In the rows, 128 means zero.
Rotation paths and how fast each direction turns (degrees each step):
Each turn is a multiple of 5 degrees from 10 to 175, or 0.
Each row of a path follows its step; steps can be skipped.

step 0: [137 125 132 129 132 120 128 131 108 128 138 127 138 127 130 130 126 113
 136 124 133 118 123 123 123 127 118 125 124 126 122 133 116 127 117 139
 127 145 143 117 117 128 141 139 134 139 146 134 127 120 133 130 132 122
 128 128 125 134 120 142 128 126 131 122 114 137 120 123 128 130 122 128
 127 125 128 112 143 138 132 131]
step 8: [138 127 123 125 117 118 131 125 118 126 130 132 122 135 136 111 123 135
 131 139 122 126 136 122 130 132 122 131 130 125 128 142 128 127 129 125
 123 138 136 122 140 126 136 138 132 128 132 132 127 139 135 146 117 124
 126 134 124 149 139 124 130 126 137 139 115 135 103 116 136 125 125 127
 131 127 134 129 118 134 119 137]
step 14: [139 128 127 125 128 116 129 128 126 126 135 137 132 135 119 111 135 123
 137 127 132 122 125 136 125 126 138 133 120 122 135 135 138 124 122 128
 135 131 146 125 136 119 129 136 126 138 128 125 119 127 129 133 117 125
 129 134 136 141 135 135 115 130 121 127 131 128 107 116 135 152 129 118
 136 135 117 120 116 127 121 133]
step 20: [142 134 129 129 125 126 133 121 118 129 125 125 125 139 128 116 134 126
 141 126 119 129 134 128 135 131 141 117 133 126 127 130 119 128 133 122
 122 132 147 121 127 133 128 133 139 138 147 136 124 133 128 144 119 121
 141 135 125 124 131 114 116 121 122 128 120 130 109 121 132 128 131 123
 134 132 116 125 127 140 114 129]
step 22: [144 129 122 129 131 116 137 128 121 140 113 120 123 117 135 125 143 135
 118 134 135 128 141 133 133 114 142 143 125 131 130 128 124 123 135 122
 133 142 141 128 133 133 143 125 129 138 122 130 116 125 124 145 117 121
 125 126 123 128 127 128 117 120 124 122 133 134 125 131 123 129 133 130
 119 136 122 141 122 129 138 135]
step 29: [138 122 122 133 134 132 130 130 126 130 118 115 130 132 135 114 124 122
 126 140 130 123 133 132 106 129 124 120 121 131 137 128 117 136 128 123
 126 127 136 120 128 117 130 123 132 141 137 125 125 124 131 140 119 119
 126 132 119 139 130 125 133 127 115 113 123 131 108 121 123 130 118 128
 120 126 124 148 130 141 126 143]
step 31: [145 123 125 126 121 113 126 132 118 132 124 126 126 132 149 119 146 123
 132 132 134 121 135 130 126 115 120 130 131 131 127 127 126 122 118 131
 115 142 135 127 128 123 121 145 148 129 122 125 129 123 127 123 126 111
 139 121 125 131 117 147 120 130 127 125 125 134 116 128 125 126 125 130
 129 131 125 130 120 130 128 136]
step 32: [139 139 135 122 126 123 127 123 129 120 133 128 133 134 145 124 138 133
 134 126 121 116 129 122 128 128 133 124 118 140 125 146 119 129 136 128
 136 137 157 117 117 131 131 137 126 137 130 134 126 127 128 124 121 121
 130 137 135 116 138 137 109 118 130 124 122 127 120 125 126 138 131 124
 140 132 120 127 124 134 126 135]
step 34: [140 120 134 119 140 122 133 127 120 138 123 114 122 131 131 131 133 134
 120 127 119 125 143 129 142 128 133 128 113 138 140 127 132 117 127 134
 129 136 147 121 133 138 129 123 128 128 118 124 122 120 134 144 122 123
 121 137 130 146 138 128 125 108 120 129 125 136 126 114 129 131 130 132
 120 130 127 121 127 119 138 136]
[128 129 128 126 128 129 127 128 128 124 127 127 130 130 131 128 128 128
 127 127 128 128 128 127 134 129 124 127 130 129 130 132 125 131 131 129
 127 129 130 128 129 125 129 128 129 128 130 129 126 130 129 127 127 129
 128 125 126 126 128 127 132 130 128 128 125 126 127 127 128 128 132 128
 128 127 129 128 130 132 129 124] -> 90
[127 131 128 128 127 125 128 125 125 126 126 128 124 128 126 129 129 130
 131 128 127 130 127 127 126 129 128 128 127 125 128 127 124 128 129 131
 128 127 128 125 128 127 128 129 130 129 127 125 127 130 125 125 127 127
 131 127 126 130 127 130 128 127 128 131 130 129 128 128 129 130 132 133
 129 130 131 128 131 125 129 129] -> 90
[125 125 127 129 126 127 128 126 129 129 132 131 126 130 130 127 126 126
 128 126 128 126 128 127 128 130 127 127 126 129 131 130 125 128 124 127
 125 129 127 127 129 131 128 129 133 128 125 131 131 130 128 127 131 128
 127 127 127 131 126 129 130 123 128 129 128 129 128 124 125 128 128 128
 125 129 130 130 127 128 128 127] -> 140
[129 126 125 126 126 125 127 128 125 128 130 128 130 126 130 128 127 130
 126 126 131 131 126 127 128 124 127 133 128 126 127 130 128 127 127 124
 133 130 125 128 127 129 128 131 126 126 126 129 126 129 128 128 127 126
 127 128 124 128 127 131 126 127 132 130 127 128 127 128 126 129 128 127
 130 129 127 127 129 130 129 127] -> 80
[128 127 128 130 129 129 126 125 130 125 130 125 129 130 126 132 128 128
 129 124 132 125 132 132 127 127 128 127 127 130 125 129 129 129 127 127
 127 129 128 128 128 129 129 129 126 130 129 127 130 129 125 126 128 129
 124 125 128 132 127 126 123 127 128 130 127 127 129 129 130 132 129 127
 130 126 131 126 129 130 128 127] -> 155
[131 130 129 128 128 130 127 126 124 129 127 126 129 128 134 131 129 130
 127 129 126 131 127 129 127 129 131 128 126 129 128 131 128 128 127 128
 129 127 124 125 127 130 126 128 129 131 126 126 131 129 124 131 131 129
 128 128 127 126 130 125 130 127 126 127 128 128 125 128 130 127 129 126
 126 126 128 127 127 127 127 127] -> 155
[128 125 128 128 124 128 125 131 129 126 128 131 127 127 129 126 127 130
 127 131 128 131 131 128 129 128 124 127 128 132 128 130 132 124 128 129
 126 128 129 128 126 129 129 130 126 130 124 126 127 127 128 128 129 130
 129 127 128 129 128 128 125 129 129 125 126 128 129 127 128 127 131 132
 127 128 129 128 125 127 127 129] -> 110

step 4: [131 132 121 133 127 124 137 125 147 125 128 138 132 134 125 132 132 137
 116 118 119 110 121 132 127 124 121 119 133 132 133 121 141 128 130 128
 127 139 114 124 139 120 136 119 127 130 156 132 129 127 132 123 132 144
 120 135 134 140 120 138 129 126 138 123 119 128 128 125 120 119 143 120
 127 130 137 122 119 131 139 127]
step 7: [137 121 140 137 118 132 138 137 130 130 125 124 128 132 122 125 136 130
 138 128 139 115 127 125 123 124 114 137 125 124 129 130 137 130 116 135
 130 119 122 133 141 126 142 130 139 120 134 117 149 126 121 123 129 131
 128 126 124 137 126 134 140 126 130 133 146 122 137 131 130 124 144 114
 117 125 131 124 127 141 125 112]
step 13: [135 115 117 128 114 128 138 117 131 121 116 136 116 138 121 122 128 148
 120 124 142 130 121 142 123 133 129 126 126 120 132 142 135 127 123 130
 128 122 119 117 139 122 125 133 141 133 135 118 127 131 126 126 121 140
 123 133 127 126 132 139 127 126 136 121 122 130 132 120 116 126 126 131
 123 125 111 140 114 125 125 117]
step 16: [126 114 128 135 126 128 145 134 136 107 128 138 129 136 118 129 125 129
 121 114 133 110 129 137 129 130 120 129 136 126 124 124 135 111 126 132
 128 134 128 132 131 143 123 129 135 125 129 126 132 124 133 118 140 132
 131 140 141 139 127 118 120 136 122 133 133 128 128 136 127 111 122 109
 130 124 121 135 127 136 121 121]
step 19: [129 120 126 138 129 132 136 127 135 135 122 127 141 131 121 110 119 139
 118 138 130 122 125 129 126 135 123 134 124 132 129 124 127 129 133 129
 133 135 142 133 131 125 131 134 130 116 129 114 142 124 117 132 121 138
 132 120 144 131 137 124 132 146 146 118 121 139 135 129 135 124 130 117
 132 140 128 126 122 129 121 107]
step 34: [132 122 130 138 129 136 136 135 130 117 127 128 129 132 129 140 117 138
 117 119 130 120 130 135 119 127 133 126 119 118 123 139 140 126 119 123
 120 129 123 129 114 127 118 135 120 126 124 125 134 115 132 121 151 140
 128 138 138 134 120 123 135 121 143 123 119 129 126 137 135 111 129 118
 115 125 118 130 140 133 121 122]
step 35: [127 129 132 129 120 120 127 118 142 125 131 140 123 130 125 128 132 138
 116 130 132 122 120 126 125 123 128 136 139 127 131 129 139 119 149 126
  98 131 147 138 125 122 134 130 135 121 140 134 131 124 133 125 121 148
 123 126 135 123 122 134 128 131 131 121 138 126 129 139 126 134 128 121
 123 119 132 122 121 127 135 113]
step 37: [122 114 128 134 135 130 128 140 140 135 116 132 130 134 120 119 117 124
 132 138 138 127 124 120 124 131 142 144 133 138 117 122 138 126 137 133
 133 120 137 121 131 131 121 141 124 126 125 131 137 123 128 125 136 146
 142 124 129 136 120 128 136 135 141 132 133 140 131 127 135 114 124 126
 132 142 127 113 125 134 130 119]
step 39: [125 137 127 143 127 123 141 129 132 125 127 123 119 135 131 130 130 150
 135 129 111 117 134 137 120 118 116 130 111 136 122 127 140 135 120 136
 120 138 118 127 131 123 122 128 131 133 131 125 138 125 129 132 144 132
 135 132 131 145 132 127 138 136 140 125 120 129 129 119 138 125 130 125
 119 129 122 120 131 138 125 113]
[129 128 128 128 128 127 129 129 129 127 125 130 129 125 131 131 130 130
 131 132 128 126 128 127 129 127 129 124 131 128 129 131 132 128 125 126
 128 125 130 131 129 129 128 126 127 127 131 126 127 131 127 128 127 127
 130 129 127 127 130 129 127 127 128 127 132 127 126 128 127 130 128 132
 127 132 126 131 130 130 126 127] -> 140
[126 128 129 127 129 131 123 126 130 129 129 130 129 126 129 130 130 129
 131 130 129 130 128 128 129 127 131 131 127 130 128 129 129 126 129 130
 127 127 126 129 125 127 134 130 129 129 128 131 129 128 131 128 129 127
 125 128 128 127 129 131 124 129 130 127 130 125 126 130 127 128 129 126
 128 128 128 126 130 128 130 130] -> 125
[124 126 124 130 128 126 127 129 128 124 126 125 125 127 127 131 128 131
 128 129 129 128 125 132 129 130 130 127 128 128 128 127 127 131 126 129
 127 128 127 127 127 127 127 130 129 128 126 128 130 129 127 126 128 123
 128 129 129 128 129 128 124 130 128 129 125 127 130 127 129 128 124 128
 127 127 124 126 131 129 128 127] -> 140
[130 125 126 125 128 129 126 128 126 126 128 131 129 128 128 129 127 131
 126 130 130 128 125 128 125 125 129 127 130 127 128 129 128 129 129 129
 128 132 130 128 133 128 131 129 126 129 127 127 130 126 130 126 124 127
 129 127 129 131 129 124 126 128 128 125 129 127 128 128 129 127 131 126
 130 125 129 131 127 127 126 127] -> 115
[131 129 133 129 126 128 130 131 126 128 128 127 129 128 126 132 126 126
 130 127 131 130 128 129 129 125 126 126 126 124 129 127 128 128 128 131
 128 131 126 126 125 130 128 130 127 125 127 129 130 129 130 128 128 125
 128 129 127 130 130 127 129 129 128 129 130 126 127 129 128 125 127 126
 126 132 127 131 128 129 130 127] -> 160
[127 128 127 128 130 124 129 130 127 129 130 126 128 128 130 129 129 130
 126 128 128 127 124 125 128 127 128 130 128 131 127 130 126 127 127 126
 124 126 127 126 128 128 129 127 129 127 125 133 128 129 130 125 127 128
 127 126 130 125 124 126 131 129 129 126 128 126 128 125 129 124 129 128
 125 131 130 131 130 127 129 127] -> 10

step 4: [125 129 142 124 150 124 125 122 129 117 122 123 108 129 125 140 132 144
 130 134 130 124 129 134 127 136 141 133 117 134 134 120 119 134 132 129
 124 120 129 136 126 126 116 131 129 125 121 117 128 129 140 131 126 132
 130 139 137 123 110 137 139 133 118 117 124 134 133 121 119 122 128 137
 139 119 133 119 138 136 134 135]
step 9: [130 132 118 112 133 129 122 117 135 130 133 115 130 134 129 114 123 133
 121 125 129 131 142 129 125 113 124 125 135 146 123 119 132 127 125 116
 135 122 126 130 122 132 119 130 129 122 135 144 109 126 120 120 119 134
 120 124 133 124 133 136 142 140 135 135 148 130 136 128 137 117 141 124
 141 135 122 129 133 123 135 133]
step 14: [132 130 123 144 144 128 138 122 122 130 140 123 121 130 124 124 134 123
 127 113 125 123 118 142 126 123 133 119 124 122 118 127 122 124 131 144
 135 137 125 113 137 132 128 128 137 132 123 124 123 132 118 120 124 125
 142 136 116 121 106 132 133 125 123 135 130 128 121 127 134 136 134 132
 135 118 112 115 125 121 132 141]
step 23: [137 131 138 136 126 130 113 133 144 132 127 130 108 142 136 118 141 136
 127 120 124 132 134 125 139 121 135 126 122 133 129 131 123 135 131 129
 121 138 138 141 120 123 125 120 123 125 130 119 123 127 135 127 125 136
 127 124 130 137 122 115 142 121 121 115 128 122 118 132 121 127 139 126
 124 123 130 121 107 123 142 127]
step 26: [135 133 138 117 134 121 124 114 123 116 140 123 129 139 125 119 132 133
 136 127 127 132 126 132 135 128 118 125 113 131 123 130 113 126 134 123
 122 136 124 138 134 119 121 131 144 129 130 137 120 141 126 140 124 122
 137 111 134 129 119 139 132 118 132 128 136 124 126 139 142 116 138 121
 133 115 127 120 142 126 137 134]
step 27: [138 127 125 124 136 134 141 129 133 122 132 124 124 128 131 121 141 116
 139 114 120 133 132 131 130 127 127 132 127 143 117 115 125 145 129 128
 126 124 125 138 118 132 131 127 130 125 123 124 118 136 124 118 112 132
 125 138 130 136 126 118 136 127 120 125 129 129 152 135 125 132 131 119
 115 128 120 117 130 122 144 143]
step 28: [114 119 140 116 128 125 137 114 131 130 133 125 130 122 118 119 121 129
 117 112 125 123 133 126 126 121 125 132 135 129 133 144 115 116 116 132
 120 118 115 133 131 125 127 129 116 133 131 140 132 135 129 132 111 130
 129 130 130 129 125 107 127 144 128 133 133 143 136 136 129 122 133 131
 119 122 130 122 122 114 123 138]
step 30: [135 123 128 113 130 119 113 133 141 131 129 119 124 125 132 119 134 114
 135 120 123 130 135 136 138 125 117 139 124 116 127 126 119 117 128 135
 125 121 130 131 122 127 121 131 138 123 144 131 134 134 118 128 114 130
 148 117 109 125 140 132 132 125 133 130 121 109 131 119 129 126 135 128
 122 131 126 124 134 114 132 124]
step 33: [122 130 133 129 148 122 111 136 139 127 142 128 130 126 118 138 139 141
 135 127 118 135 133 128 137 135 135 131 105 131 131 126 113 132 132 120
 141 123 118 135 146 134 126 134 132 133 126 138 125 123 111 131 138 127
 126 133 114 123 119 130 137 135 124 126 114 131 126 124 119 136 129 131
 125 124 127 130 124 129 135 128]
[128 126 128 128 130 131 129 126 128 126 132 129 128 129 130 128 129 127
 127 127 128 131 127 129 129 131 128 126 127 126 126 128 131 129 127 127
 128 128 125 128 132 128 125 124 129 128 129 127 123 129 126 128 127 127
 125 129 126 130 130 127 127 128 128 129 125 131 125 126 128 132 126 131
 129 129 129 125 127 132 130 129] -> 170
[129 126 127 127 129 127 129 130 128 130 128 127 128 130 129 129 123 125
 128 129 128 129 129 131 126 129 131 130 126 129 124 131 128 128 128 127
 132 130 127 124 132 129 129 128 128 126 128 130 128 127 128 127 128 127
 131 127 125 127 126 128 127 128 127 129 125 131 130 128 126 131 132 129
 126 128 128 130 129 125 128 125] -> 20
[127 129 127 127 130 126 130 126 131 129 126 128 131 127 127 129 127 127
 129 131 126 130 131 127 125 129 129 132 127 129 127 125 129 129 129 127
 127 127 127 128 125 129 127 130 127 127 130 126 130 127 123 126 129 129
 128 128 128 130 130 128 129 128 132 130 127 127 126 125 131 129 131 127
 125 125 127 127 126 130 131 130] -> 120
[128 128 126 126 128 130 127 129 127 126 128 126 128 125 124 128 129 126
 126 129 130 126 131 130 129 130 127 126 126 128 129 126 129 131 128 131
 128 125 128 127 127 127 128 128 129 127 124 128 130 131 128 131 129 129
 127 127 131 131 128 131 129 125 128 128 125 126 129 127 128 132 128 127
 124 132 130 129 128 126 129 128] -> 130
